One turning vector, and how many steps it has turned:
The counts run from 0 to 195.
[  9 -17 -14  -3  14   2   9   7   5  10 -13 -21  12  14 -20  25  11   2
   0  -8   7 -19  -3   3  11 -11   8  24   4  -6  -5  -9   4   0  16 -21
  30   4  -6  -2  21 -16  -6   7  -3]  185
[ -4 -13 -28  -7  19   5 -35   4  10 -13  11 -10   5   3  -7 -13  30  10
  -2   1  11  -5  -7  -1 -11  -4   5   3  -1   7 -15  -3  13  28 -11   7
  -7  -6  -5 -16   4 -14   4 -13   5]  126
[-18 -19  -4 -10   4   3  16  -5   6  -5  -7  -7  23  -8  13  15  -8  13
 -12  -7   6   6   8   4  10   6   1  13  12 -15 -17   9  -4  14  18 -20
  17   8 -24 -24   9 -11   2  29   0]  188
[ 19 -23   2 -16  -1 -18  -6  -9  -5  -1 -19 -12   6   5 -12  11  -2   5
  -3  -6 -12 -18   1  -3   6 -17   5  18   1  -8  -1 -10   1  34   9 -14
  20 -11 -19  10   1  -3 -17   7  10]  55
[ -2 -14  -6 -19  -1   8   8   4  -1  12   6  -9   0 -10   2  -9  -6   7
 -14  -7   3   3 -10  -6 -14  -3   2   7   5  22  -8  -2  25  34   7   9
 -16  14 -20   8  17 -28   0  22 -16]  114
[ 14 -13 -19  13  -5 -11  -5  12  18   2   0 -22 -21 -12   3   6  16 -12
   0   1   1  -1   9  12 -25  -4   1   3 -13   3 -12  15  11  20 -10  10
   7 -15 -20  19  28  -2  -6  -4 -16]  119
[  9 -10 -14  15 -18  -9  -2   6  21   4  11 -15 -16 -13  10   5  21  -8
   1  -4   8  -2   9   7 -28   0   0  -5  -9   1  -7  21   5  25 -11   7
   0  -6 -26   9  20  -6   4   5 -16]  118
[-11 -13 -12  13  -4  -4   2 -19 -16   6  -9  10  14   2 -10  -8  12 -11
  -8   3  -5 -18   4 -10 -17   1  10   4 -11   9 -33  10  -1  37   2   9
  -4   6 -21  18 -16   2 -18  -6 -10]  61
[ 17 -15 -24 -12  -3  -4  -5 -20  -3 -17 -13 -15   0 -17   3  -3  12   4
 -12  14   9  12 -15   9  -7  -1  16  13 -11 -18   0   8   6  23 -20  10
   2 -10   0  10  -8  16  -1   8 -18]  43
[ 16 -13   9 -24   3 -23  -2 -32 -12 -12 -24 -11   3  24  -6  11  10  -7
   2  15   8   4   6   2 -11  -7  12  12   4 -13 -19  12  -1   4   7 -17
  24   2  -4  -4   3   5  -4   5  13]  161
[ 10 -17 -13   6 -12   6  11 -22   0  17   0 -11  10  12   3  13   6   9
  -2  -6   6 -12   1  -7  -1  10  37   2   0  -4  15  14 -22   0  10 -11
  26   6 -13  -2   4  -6  -6   8 -18]  77
[ -4 -18   5  -7   1  -3  18 -24 -11 -14 -16   8  22   7  19 -14 -10   9
  -9   6  -6  -3   0  -4  -1   4   6  -1   2  -9 -11   8  -1  27   7 -14
  11   0 -36  13 -15   3  -6  20   3]  58
[  4 -17  -4 -14   1 -18 -19 -29  -1 -10  -1 -14   4  16   8  -1 -21  18
 -10 -16  -9   9   2 -10 -26  -6  11   8  -1 -22 -17  11  -4  16 -11   4
  -2  -1 -22  -1  13 -12 -12   7  -8]  135
[  2 -23  -4  11 -10   1   8 -11  -1  19  -1 -10   6  13  -1  16   7   7
  -5 -10   4 -11   9  -4  -4   9  33   4   0 -11  -4  16 -26  -7  17 -11
  33  -5 -22   3  11  -5 -10  10 -16]  78
[-10 -12   2 -13   8  -3  13  -3 -23   9 -28 -16  -1  -2 -15  17   5   1
 -23  -2   2  11   1   3   3  -7  15  13  10   0 -26   9   0  10  15   5
  17   2 -12   4  17   1 -19  15 -20]  81
[ 18 -19   4 -26  -3 -12 -14 -15  11 -13 -14  10   6  12   0 -14   1  -1
   1   6  15   3  -2   4 -20  -2  -9   3  14  -4 -11   3  19  17   4 -20
  -4  11 -24   1  -4 -16  26  16  11]  32
[-18 -17  -1  22   8   6   7  18  21  -1   6  -3  21 -26  12  -2  13  -8
  -6   5  14 -12  28  -4  -7  -5   5   9  -1   7  -8  11  -6  16   9 -12
  12  11 -18 -10  16 -15 -11   8  -8]  92
[ 14 -23 -17  -8   7   7   2 -14 -18   7  10 -21   5  14   4 -10   2  10
  -8   7   5  -5 -15  -2   6  -1  29  13 -16  -6  -4  -4  11  20   4   1
  15 -21  -9  24  -9 -17 -14  -2   5]  153
[ -3  -9  -7   3  -1   1   7 -15 -11   7   8 -13  23  11  15   4  20   7
 -12   7   8  14  13   0   5   9  32   2  -5 -11 -18  27   4   2  -4   4
   1 -15 -22  -7 -17  -2 -17  16   4]  156
[  9 -16 -18   6  -3   0 -16  14   7  10  -7   6  27   6   7 -20   4   1
   2   6  -2 -19  -3   4 -12  -9   5   2   4   6   6  -5  27  35 -12 -20
 -11   9 -27  12 -10  -8   6   6 -10]  35
[ 16 -19  -8   2  -1  -1   1 -14  14   0  20  -5  16   4  -3  -9 -11   2
   2  -2   5 -12   4 -14 -24  -7   8  15 -15 -15   0  19   8   5 -14  -5
  -7   4 -26  23  -2 -26  -9  16 -18]  38
[  6 -10  -3   2 -20   2  16 -11  16   5  17 -11  -3 -12  19  -4   7   1
  -7  -2  11   7   3  -8 -25   4   4   0  -5  10   4  23   8  27  -5  10
 -11  13 -23  -8  14 -16   8  26 -18]  116
[  3 -13  -5  15  13  -1  -9   6   6  -7 -33   6  17 -11  -7  -4  23 -10
  -4  30   7  -6  19   4  -1  -7  16   4  -1  -4  -1   4   2   5  -9 -11
  22   1  -9  13  -1  14 -14   5 -12]  67
[ 11 -14 -10   8   4  -9 -11  10  34  -8  13 -14  -7   4  11   1  13 -11
  15   8  13 -10   8   9 -14  -7   8  11 -10  -6   8  19  13  -1   3 -23
  10   5 -11  -4  29 -17  13  11  -9]  13
[ -2   0 -13   6   7 -17 -10   3   6  -2 -18 -17  21  11  15   4  18   4
  -1  -5   1  13  16  10 -11  -7  -5  -7  13 -14 -26  22  16   5 -18  -3
  -5  -6 -31 -16   9   7  -5  14  -5]  27
[ -7  -6 -37   6  19  18  -1   0  -2  10  -8 -17   6  14   2 -12  12   9
 -11  -4  14  13  -7   1 -19   7  16 -10   5   8 -17   1  -4   9  -5  12
  16  12  -4  -4  15  -4   3 -15 -27]  101
[ -8 -18 -19  13   1  -6  10 -20   4 -11  -7   0   9  -7  11  -5  -7  -2
  -3  17  15  -6  -2   7 -20   9  17  18 -12 -27 -17  19 -11 -10   6 -13
  25   1  -7  21   7   8  -3   4 -23]  175
[ -9 -11 -15  -5   1 -12  -3 -11  -5   4 -23 -17  -6  11  20  -7 -21   5
 -10  -4  -4   8 -13   7 -33  -4  14   5   2   1 -13   6   4  20   7  -8
   9  16  -5   1  28   3  -2  -4 -36]  4
[-21 -18  -1   1  -7  -6   2 -13  -1 -10 -18   8  -9   0   3   7  30  -6
   7   5   6 -10  -4   7 -13  11   7   2   9  10 -24  22 -10  17  24  -8
  16  14  -8 -14  10  16  15   7  -7]  85
[ 10 -14 -16   3  -7  -4  18 -15  -1   0 -20 -10  19 -19  10   1 -11  -9
  -4  23  14  -3   0   8 -14  -8  20  15  -9 -12   7   5  -3  13  -7 -17
  21  12   3  14   1  13 -11   5 -29]  173
[ 12 -16 -27  -6   4  -4 -15 -23   5 -21  -1  -4  -5   8   6  -6  19  10
   7  11   3  -1 -17   5 -13  14  16   5 -11 -22  -3  19   0   1  -6   0
  12 -17 -12  12  -4  12  12   4  -7]  45
[ -6 -18  -2   0   6 -10   1 -22  -4   2   5   7  32  18  -6 -13  -2  -2
   3   7   8 -25   1 -14 -19 -10  12  18  -4   5 -13  10   2  17  12 -19
   1  31  -4  -2  -5 -16  -8   4  -2]  167
[-22 -24  -6  -1  -4  -3   8  -2   7   0 -10  -3  20 -19  15  13  -1  13
 -13 -12   2  -4   5   5   4   8   1  10  15  -8 -25   4  -5  26  19 -15
   9   7 -22 -20   6  -4   5  22  -1]  189
[ -5 -11  -9  11  -8  -8  -1  -7 -15  11  -1 -16  22   4   6  11  30   5
 -10   7   6   1  19   4   1   3  26  -1  -4  -8 -25  29   3   8 -10   6
   1 -15 -17 -13 -16   6 -24   6   0]  157
[ 30   1 -21 -15   5   2  11 -10  -6  14  -3 -37   4  28   5   4   4  -5
  -8  -9  15  19   1   3  -9  -2   7  -5   1   1  -9   6  16  10 -15   0
  14  -9 -20   1   0 -19   1   3   1]  24
[  7 -18 -22   8   8  -2  -2  15   9  16  -7 -17  10  11 -19  24  29   3
   8  -6   8 -22   3  11  10  -3  10  15   6  -3  -9  -1   1   0  13 -21
  27   2  -7  -3  19  -6  -4   3  -5]  184
[  9  -5  -8 -13  28   1   4  -7  13 -30  -4 -18 -11  -3  12 -18   6  -3
  -5  12  10  31   0   0 -12  -3  -3   4  -6  -4  -8  14  17   5  -9   5
  11 -13 -20   5  17  -8   6  11  -5]  122
[ -1  -6 -15  -5  13 -19 -27   3   3  -1 -14 -14  18   9  -1   5  17   4
  -3  -6  -3   4  13  12 -15 -12 -10   8  14 -11 -37  17  15  13 -15  -2
  -9   1 -18 -17  10   5  -3   3 -11]  28
[ 15 -10  -4 -20   5 -23  -8 -31 -14  -9 -18 -22   2  24 -15  18  15  -6
   1   7  10  -1  10   4 -12 -13  14  16  -1  -9 -21  13  -1  11  -2  -9
  19   0   0  -7   2   8 -11  -4   5]  160
[ -2 -14   8 -12   8 -15  -6  -9 -11  -6 -33   8  17  18  13  -4  14  -4
   0  25   3  -2  12  12  -2  -1   9   2  16  -4 -20   5  13   5  11 -28
  21   0 -20   0  -7   9   7  12  15]  163
[ -2 -34  -9  -3 -11 -12 -22  -6  10 -13  16   2   4 -17  19  -6  11  13
  -3  19   3 -19  -4  10  -4   3  24  16 -15 -19   4   9  -1  25   5 -14
   9 -18  -9   5  -8   2  -1   7   9]  150
[-11 -11   6 -19   8  -2  20 -18 -21  -2 -31 -13  -1  -6  -5  12   4   1
 -21   3   4  20  -5   2  -3  -5  12  12  10  -1 -20  16  -1  10  15   2
  15  13 -10 -10  17   6  -9  19 -20]  82
[ -7 -24  -6  -6  31   8 -14 -17   2 -27  -8   8  14   7 -13 -11   3   5
  -4  17  10 -10  -5 -12  -7  -6  19  23 -13 -15  -2   6 -16  -5   9 -13
  22   9   0   7   7  -9  -4  -1  -8]  70
[-16 -21   0   4  -4  -1   8 -20 -13  -6 -14  17  21  -1  22 -13   1   4
 -10   6  -9  -4   2  -5  -5   9  10  -1   1  -6 -20  14  -2  28   6  -9
  -2  -1 -35  10 -15   4 -11  14  -1]  59
[-15 -21 -10  16   8  -2   1  18  17   2   8  -7  16 -30  -5   5   5  -5
 -11   5  16 -10  22  -2 -10 -12   3  14  -1   4 -16   7 -11  25   6  -5
  13  13  -6 -10  19  -6 -11  -2 -10]  93
[ 15  -9  -3   7  -2  -9 -11 -17   5 -10  -8   2   1  25   9 -16  24  -7
  13  18  -2  -7  -4  -6 -27  -1  20  -4  -8   6   8  28  15   2  -5  -6
  -9   6 -20  13   6  -3   2  14 -16]  142
[ -1 -17 -17  10  26   3  -7   1   3 -19 -28   0  21  -9 -11  -7  17  -5
  -2  27   6  -8   7   2  -3 -20  14  19  -6  -8   3  -1  -7   8  -9 -13
  20   4  -1  10   3  11 -14  -2 -20]  68
